Each run below is a few steps of one of 7 hidden systems, one row a step.
nuri, run 1:
-4, 20, 16, 17, 25, 6, 13, 12, 2, -16, 3, -21, -32, 1, 6, -11, 23, 19
0, 5, 6, -15, 5, -29, 1, 15, 0, -32, 14, -3, -4, -23, 8, 12, 0, -34
5, -10, -21, -4, -20, -2, 2, 10, 22, 6, 12, -1, 35, -21, 1, 12, -33, 10
7, 28, -12, 6, 7, 35, -13, -8, -8, 28, 24, -1, 15, 14, -11, 0, 4, 24
0, 2, 8, -12, 19, 4, -13, 6, -22, 15, -4, 28, -14, 26, 10, -6, 18, -32
-3, -25, 10, -2, -7, -19, -8, -3, 17, -7, -37, 11, -6, 12, 23, -20, -27, -5
3, 5, 2, 38, -6, -8, 11, -11, 11, -16, 8, -13, -19, 1, -1, -17, -8, 39
-15, 21, -2, 8, 1, -12, 24, 12, -28, -20, 23, -4, -5, -12, -22, -1, 18, -19
Vop, run 2:
8, 8, -6, -40, 5, 15, -8, -1, -18, -4, -12, -7, 34, -4, 18, -25, -9, -8
31, -26, -13, -15, 7, -6, -12, -8, -19, -1, 13, 18, 0, 3, 35, -20, -5, 2
1, -7, -2, -2, 8, 0, 16, 9, -14, -12, -16, -5, -1, 6, 25, -51, -8, 19
16, 1, -10, 0, -8, -22, 6, -17, -30, -35, 22, -3, 4, -11, 6, -24, -6, 0
-9, -30, -18, -5, -15, -16, 37, 18, -22, -5, -2, 12, 13, -12, 0, -23, -6, -5
8, -10, -13, -23, -21, 7, 4, -27, -27, -3, -10, -11, 32, -11, -7, -15, -7, 9
16, -33, -14, -19, 6, 9, 13, -7, -39, 12, 6, 11, 0, -2, 5, -5, 25, 0
2, -19, 10, -28, 7, 2, 6, -10, -21, -14, -40, -15, -1, -3, 15, -25, 11, -5
Redi, run 3 (8 x 18):
11, -31, -25, -5, -6, 12, 3, 2, -20, 35, 7, 29, 17, 12, 4, -9, -3, 8
-1, 15, 12, -13, 9, 14, -16, -13, -19, 3, -29, 6, 4, 28, 16, -38, -4, -5
9, -30, 6, 16, -1, -29, 3, -17, -13, -14, -6, 17, -36, 12, 12, -14, 4, -4
-19, -6, 2, 12, -14, -11, 32, 7, 2, -19, -22, -17, 3, -9, -4, -32, -12, 18
12, 5, -5, -1, -16, -12, 4, -30, -24, -26, 19, -18, 6, -22, -22, 7, 7, 2
-9, -25, -15, -23, -9, 6, 30, 15, -22, 12, -7, 1, 20, -19, -16, 11, 16, -13
15, -5, 9, -40, 4, 16, -25, -22, -2, 1, -28, -15, 19, -5, 13, 6, 2, -6
21, -38, 1, -4, 22, 10, 4, 0, -3, 13, -1, 0, -27, 0, 25, 3, 25, 18
kavid, run 4 (8 x 18):
-10, -9, 25, 21, -6, -18, -3, -23, 10, -8, -28, 0, -36, 11, -14, 10, 9, -4
-18, 0, 13, 21, -17, -16, 15, -4, 20, -14, -10, -20, -13, -16, -28, 23, 4, 7
-4, 15, -1, 1, -12, 0, 3, -3, 6, -3, 18, -17, 8, -23, -34, 44, 11, -6
-2, 2, -4, -21, -2, 15, -11, 9, 12, 25, 4, 1, 19, -12, -15, 45, 7, -17
8, 5, 8, -17, 13, 26, -31, 2, 29, 26, -10, -2, 7, 7, 13, 25, -2, 4
4, 11, 16, 11, 29, 13, -19, 15, 29, 12, 1, 1, -28, 17, 21, 9, 9, 12
-12, 26, 18, 21, 17, -17, -4, 25, 26, -17, 6, 2, -25, 8, 14, -1, -8, -9
-6, 19, -4, 29, -10, -28, -1, 16, 21, -14, 30, 14, -3, -3, -3, 5, -27, -6
Tor, run 5, 8 rows:
-26, -3, -1, -18, -14, 6, 24, 18, 7, 0, -31, -16, 31, -18, -10, -8, -9, -1
35, -7, -3, -4, -1, 4, -25, -38, -7, -6, 23, -9, -3, -10, 3, 19, 7, 19
-16, -21, -5, -9, 15, 10, 28, 36, -12, 25, -14, 12, -2, 4, 5, -6, 20, -8
12, 12, 17, -22, 3, -10, -24, -21, 10, -36, -15, -24, 4, -12, 17, -5, -11, -7
11, -33, -15, 21, 5, -10, 19, 21, 7, 12, 26, 17, -20, -4, 11, 8, 3, 17
-17, 38, 4, -13, 9, 14, 11, 15, -5, -15, -8, -26, 20, -8, -1, -22, -1, 1
25, -10, -11, 0, -5, -22, -17, -16, -15, -8, 37, 22, -5, -4, 7, 15, -6, -16
-19, -9, -13, -7, -7, 15, 21, 28, 4, 21, -23, 6, 27, 1, 4, -24, -17, 10
Redi, run 6, 8 rows:
24, 15, 10, 10, 17, 17, -26, -26, 3, 2, 17, -11, -22, 9, 6, 11, 17, 23
-21, 1, 5, 9, 20, -9, 26, 45, 3, 2, 4, 11, -23, 1, 4, 1, 16, -18
0, 20, 7, -4, -13, -17, -22, -5, 30, -23, -2, -7, 16, -11, 7, 8, -35, -10
10, -10, -23, 25, -10, 13, 8, 1, 0, 27, 33, 10, 2, -1, -13, 13, 1, 32
-21, 43, 5, -11, 12, 20, -2, 15, -16, 9, -4, 4, 16, 17, -10, -14, 6, -21
9, -18, 6, 0, -9, -25, -25, -20, 4, 2, -3, 29, -13, 11, 5, 21, -10, -28
-15, -11, 1, 20, -8, 13, 13, 7, 22, 21, -28, -1, -2, 15, 0, -17, -13, 34
1, 38, 15, 16, 6, -1, -11, -23, -15, -21, 13, -12, -20, 9, -15, -3, 16, 1
dipi, run 7, 8 rows:
25, -16, -4, -13, 16, -10, 7, 1, -18, -29, 13, -13, -11, -18, 29, -20, 8, 8
-7, -19, -12, -21, 3, -11, 30, 33, -10, -14, -5, -2, 15, -19, 21, -23, -6, -9
24, -14, -13, -29, -4, -1, -6, -10, -7, -18, 1, -13, 26, -21, 25, -19, -18, 12
17, -31, -20, -15, 10, 8, 21, 14, -23, 7, 8, 3, 5, -6, 24, -24, 9, 17
4, -1, 0, -30, 12, 2, 2, 5, -21, -15, -19, -5, 13, 1, 28, -40, -6, -9
20, -43, -8, -11, -1, -21, 7, -4, -10, -18, -6, 3, -7, -10, 31, -21, -10, 6
-3, -14, -8, -6, 1, 0, 31, 15, -10, -15, -12, -17, 8, -13, 16, -39, -5, 23
19, -13, -6, -25, 4, -12, 7, -7, -31, -30, 9, -12, 8, -21, 16, -18, 6, -6
zabo, run 8:
-16, 15, -2, -14, 19, 11, 14, 41, -8, 9, -4, 9, 9, 11, 16, -27, 1, -12
24, -11, 2, -9, -8, -25, -26, -26, 3, -22, 2, 8, 3, 1, 24, -8, -26, -9
-4, -11, -14, 35, -3, 7, 22, 16, 3, 21, 13, 12, -9, 12, 1, -18, -4, 35
-5, 37, 4, -6, -3, -7, -1, -12, -28, -29, 8, -10, 10, -1, -7, -26, -3, -14
6, -39, -17, 5, -18, -21, 12, -3, -17, 10, 13, 30, -3, -4, -9, 15, 0, -15
-17, -1, -1, -7, -15, 18, 16, -4, -2, 7, -37, -14, 25, 1, -8, -26, -10, 20
25, -12, 7, -5, 9, 0, -9, -34, -27, -11, 6, -6, -24, 1, 0, 4, 30, 4
-22, -22, 1, -3, 7, -10, 38, 41, 1, -1, -16, 3, -9, -8, 8, -8, 10, -11
zabo, run 9, 8 rows:
16, 9, 12, 13, 20, 8, -18, -13, 8, -4, -3, -5, -25, 21, 29, -25, -1, 28
-5, 18, 4, 24, 13, -23, 13, 24, -5, -22, 26, 12, -26, 6, 9, -16, 1, -9
-8, 5, -13, 13, -30, -30, 6, 2, 7, -18, 14, 8, 20, -13, -12, 1, -35, -11
5, 1, -20, 10, -24, 17, 0, -23, -14, 24, 14, 6, 24, 2, -29, 9, -7, 23
-6, 9, -1, -21, 8, 22, 2, -6, -40, 19, -13, 8, 10, 16, -12, -12, 23, -16
0, -35, 13, -20, 1, -16, -5, -9, -10, -3, -36, 15, -14, 8, 15, -5, 3, -25
-3, -24, 12, 19, -3, -8, 13, -4, 20, -5, -29, -13, -25, 1, 10, -14, -3, 31
1, 20, 9, 18, 8, -6, 13, -1, -3, -31, 19, -28, -22, -15, -10, 1, 19, 15
nuri, run 10 (8 x 18):
10, 11, -1, -5, 28, 9, -3, 7, -31, 4, 23, 14, -15, 16, 14, -15, 24, -9
2, -21, 0, -22, -2, -20, -2, 7, -6, -13, -21, 18, 6, 2, 29, -26, -20, -25
14, -14, -9, 20, -15, -6, 2, -17, 5, -9, 4, -4, 3, -1, 11, -26, -25, 40
-3, 14, -10, 15, 7, 3, 25, 6, -37, -8, 26, -2, -8, 3, -12, -23, 20, 10
2, -14, -5, -30, -12, -18, 2, -8, -32, -15, -4, 11, 15, -11, -2, -3, -1, -38
13, -41, -18, -6, -23, 4, 5, -16, 0, 16, -15, 4, 19, -6, 4, -4, -17, 25
6, 4, 2, 3, 13, 28, 10, -15, -22, 9, -4, -17, -10, 7, -4, -18, 29, 33
8, -17, 10, -22, 16, -14, 5, 0, -25, -18, -8, 0, -20, -7, 14, 2, 28, -29
Tor, run 11, 8 rows:
22, -31, -3, -15, 4, 3, -5, -20, -14, -5, -20, -5, -2, 2, 28, -30, -3, 21
5, -26, 3, 8, 12, -10, 24, 3, -20, -17, -8, -5, -29, -1, 18, -30, 17, 16
-4, -7, 1, -2, -6, -27, 29, 8, -13, -41, 2, -18, -5, -28, -1, -15, 4, -5
11, -16, -23, -5, -19, -13, 22, 1, -12, -15, 27, -10, 19, -34, -11, 8, -4, 9
12, -8, -23, -30, -2, 23, 13, 2, -29, 9, 12, -9, 33, -17, -3, -4, 9, 7
25, -20, -7, -38, 10, 8, -10, -12, -28, -1, -6, 5, 12, -3, 24, -12, 6, -9
13, -40, -2, -14, 8, -8, 8, 6, -5, -7, -20, 3, -7, -2, 37, -30, -5, 10
9, -7, 1, 10, 10, -12, 18, 3, -6, -31, 3, -19, -15, -11, 21, -33, 2, 25
Vop, run 12:
-17, 2, -14, 30, -27, -17, 23, 8, 10, -6, 7, 5, 12, -5, -16, -15, -29, 16
-9, 19, -18, 8, -21, 10, 9, -8, -24, 16, 21, 8, 28, 0, -36, 7, -3, -1
-11, -10, -3, -14, -8, 10, -2, -8, -26, 30, -19, 25, 10, 18, -19, 7, 12, -27
9, -23, 14, -4, -3, 9, -17, -35, -4, 15, -39, 3, -14, 20, 4, -2, 9, 7
8, -11, 16, 19, 16, 1, 8, -12, -4, -9, -5, -16, -44, 4, 3, 0, 30, 21
-15, 6, 16, 5, 3, -22, 19, 12, 5, -34, -6, -23, -20, -23, -9, 7, 14, -12
-1, -13, -8, -7, -17, -17, 8, 9, 23, -12, 8, -12, 14, -35, -11, 35, -11, -6
0, 3, -14, -16, 1, 29, 2, 20, 16, 28, 6, -9, 30, -14, -6, 23, -1, 12
dipi, run 13 (8 x 18):
12, -8, 8, 13, -8, 7, -26, -27, 34, 9, -9, -6, -6, 8, 4, 17, -14, 26
-8, 19, 6, 30, 20, 14, 14, 17, -1, 8, 16, -4, -29, 12, -10, -2, 27, 18
-16, 32, 16, -6, -1, -21, -13, 6, 0, -19, 2, 6, -1, 2, -10, 13, -5, -45
1, -19, -10, 14, -25, -11, -5, -4, 29, 14, 4, 11, 11, -9, -11, 31, -24, 8
-2, 30, -7, 17, 4, 35, 0, -3, -3, 22, 16, -11, 9, 10, -18, -2, 8, 32
1, 16, 9, -5, 12, -3, -20, -5, -22, 6, 13, 25, -15, 20, -5, 10, 18, -36
-20, -12, 9, 10, -18, -13, -7, 4, 29, 15, -32, 19, 0, 16, -3, 6, -25, -11
8, 15, 5, 31, -7, 6, -9, -26, 14, -5, 9, -17, -13, 3, -11, 0, -2, 40
kavid, run 14, 8 rows:
16, 0, 21, -18, 18, -8, -35, -14, 10, -9, -7, 3, -18, 7, 22, 17, 4, -22
-7, -23, 5, 21, 4, -11, 13, 29, 38, 6, -8, 4, -19, -2, 16, 3, -10, 17
-3, 46, 4, 13, 9, 2, -1, 9, 11, -24, 25, -24, 2, -9, -2, -6, -6, 13
-1, 3, -12, 4, 0, -16, 2, 16, -15, 5, 39, 29, 0, 1, -7, 16, 2, -32
-12, 6, -8, -11, -18, 5, -8, 8, 14, 17, -18, 14, 38, 9, 1, -8, -37, -8
19, 8, -5, 19, 2, 21, -22, -27, -7, 21, 14, 8, -5, 26, 1, -9, 0, 29
-26, 10, 16, 10, 13, 3, 12, 12, -15, 12, -25, 13, -25, 26, -10, -17, 20, -17
-2, -1, 17, 7, -19, -32, -15, -27, 8, -31, -19, -1, -11, 0, -2, -3, -20, -13

Which system made each run below?
run 15, 2 rows:
17, -38, -2, -9, -9, -15, -11, -9, 14, 0, -19, 14, 1, 2, 31, -10, -26, 7
2, 1, -4, 20, 10, 15, 20, 9, 2, 2, 4, -17, -10, 2, 9, -29, 2, 46
 | kavid
run 16, 2 rows:
26, -8, -14, -14, -2, -14, -23, -10, -11, -4, 24, 24, 13, 4, 23, -6, -21, -15
2, -18, -18, 3, -2, 8, 11, 11, -10, 21, -6, 22, 11, 17, 18, -39, -18, 19
 | Redi
run 17 (2 x 18):
-12, 12, 21, 31, 15, -13, -1, 7, 13, -7, -8, 9, -42, 24, 7, -9, 5, -2
-17, 20, 12, 27, -13, -33, 6, 4, 18, -30, 6, -3, -12, -8, -13, 4, -17, -10
 | dipi
run 18, 2 rows:
-4, 8, 15, -28, 23, -7, -7, 18, -8, -12, -7, 3, -7, -4, 18, 5, 14, -40
13, -22, -4, -6, -8, -14, -13, 4, 34, -2, -4, 2, 12, -11, 27, 5, -33, 9
 | nuri
run 19:
23, -26, -4, -28, -4, -12, -18, -5, 16, -7, 1, 0, 15, -21, 22, 23, -16, -11
8, -8, -12, -1, 13, 27, 10, 25, 19, 22, 9, -10, 7, -6, 18, -1, 1, 37
 | kavid
run 20 (2 x 18):
-26, 11, 11, 12, -8, -15, 26, 15, 5, -18, 1, -16, -10, -21, -29, 19, 14, -12
4, 5, -7, -8, -15, 1, -4, -4, 9, 0, 20, -9, 20, -28, -25, 44, 0, -8
 | Tor
run 21:
-14, 30, 20, 12, -1, -7, -27, -16, 4, -1, -16, 15, -11, 32, -7, -4, -11, -23
-19, -11, 7, 36, -18, -28, 7, 2, 17, 2, -9, 24, -23, 15, -11, 4, -14, -7
 | nuri
run 22:
-3, -20, 16, -13, 2, 15, 4, -11, 12, 2, -44, -27, -6, -8, 2, 1, 12, 20
14, -14, 14, 1, 19, -6, 3, -4, 1, -13, 6, -18, -37, -12, 5, 21, 34, 8
 | Tor
run 23:
-28, 29, 9, 7, -1, 12, 10, 1, -18, 8, -24, 2, 4, 24, -20, -27, 5, -4
11, -16, 11, 2, -14, -26, -18, -38, -11, -16, -3, 9, -19, 2, -7, 17, 4, -20
 | dipi
run 24, 2 rows:
-21, 1, -15, 29, -19, -10, 36, 18, -7, 0, 7, 6, 7, 0, -17, -24, -14, 17
0, 22, -1, -3, -17, -2, -6, -33, -34, -10, 8, -1, 13, 0, -32, 0, 5, -15
 | nuri
run 25, 2 rows:
-14, 6, -3, -3, 0, 21, -9, 17, 11, 36, -21, 20, 18, 26, 7, -15, -19, 1
13, 17, 17, 5, 7, -1, -34, -32, -7, -5, -8, 10, -16, 29, 12, -17, -5, 0
 | zabo
run 26:
-8, 2, 2, 2, -3, 5, 6, 0, -4, -2, -29, 1, 8, 16, 15, -49, -20, 16
15, -2, 1, 16, -6, -22, -1, -32, -30, -24, 14, 5, -21, 6, -3, -18, 6, 2
 | Redi
run 27, 2 rows:
-6, 4, -6, -3, 5, -15, 4, 21, -20, 7, 24, 32, -2, 5, -4, 9, 7, -40
-7, -5, -3, -13, -22, -2, -13, -6, 9, 10, -29, 11, 33, 11, 4, -14, -36, -6
 | nuri
run 28 (2 x 18):
23, -2, -11, -4, 20, 3, -4, 21, 12, 1, 41, -2, -4, -18, 22, 22, 6, 9
0, 25, -7, -26, 17, 16, -7, 30, 4, 4, 7, 0, 29, -1, 22, -14, -14, -8
 | nuri
run 29 (2 x 18):
24, -25, -14, -19, 0, -19, -10, 1, -15, -4, 24, 23, 5, -10, 21, 10, -5, -24
-11, -10, -11, -4, -6, 14, 12, 19, 9, 19, -23, 5, 26, 7, 11, -29, -25, 21
 | dipi
run 30 (2 x 18):
23, -15, -5, 30, -9, -14, -16, -22, 9, 3, 21, 17, -20, 12, 10, 3, -14, 23
-28, 19, 0, 12, 4, 4, 33, 30, -16, 0, -5, 1, 0, 8, -9, -32, 6, 2
 | nuri
run 31 (2 x 18):
3, -26, -5, 29, 0, -9, 1, 9, 16, 20, 5, 28, -24, 20, 14, -4, -9, 14
-22, 35, 16, 11, 3, 0, 6, 4, -1, -18, -18, -11, -2, 14, -3, -36, -8, 2
 | nuri
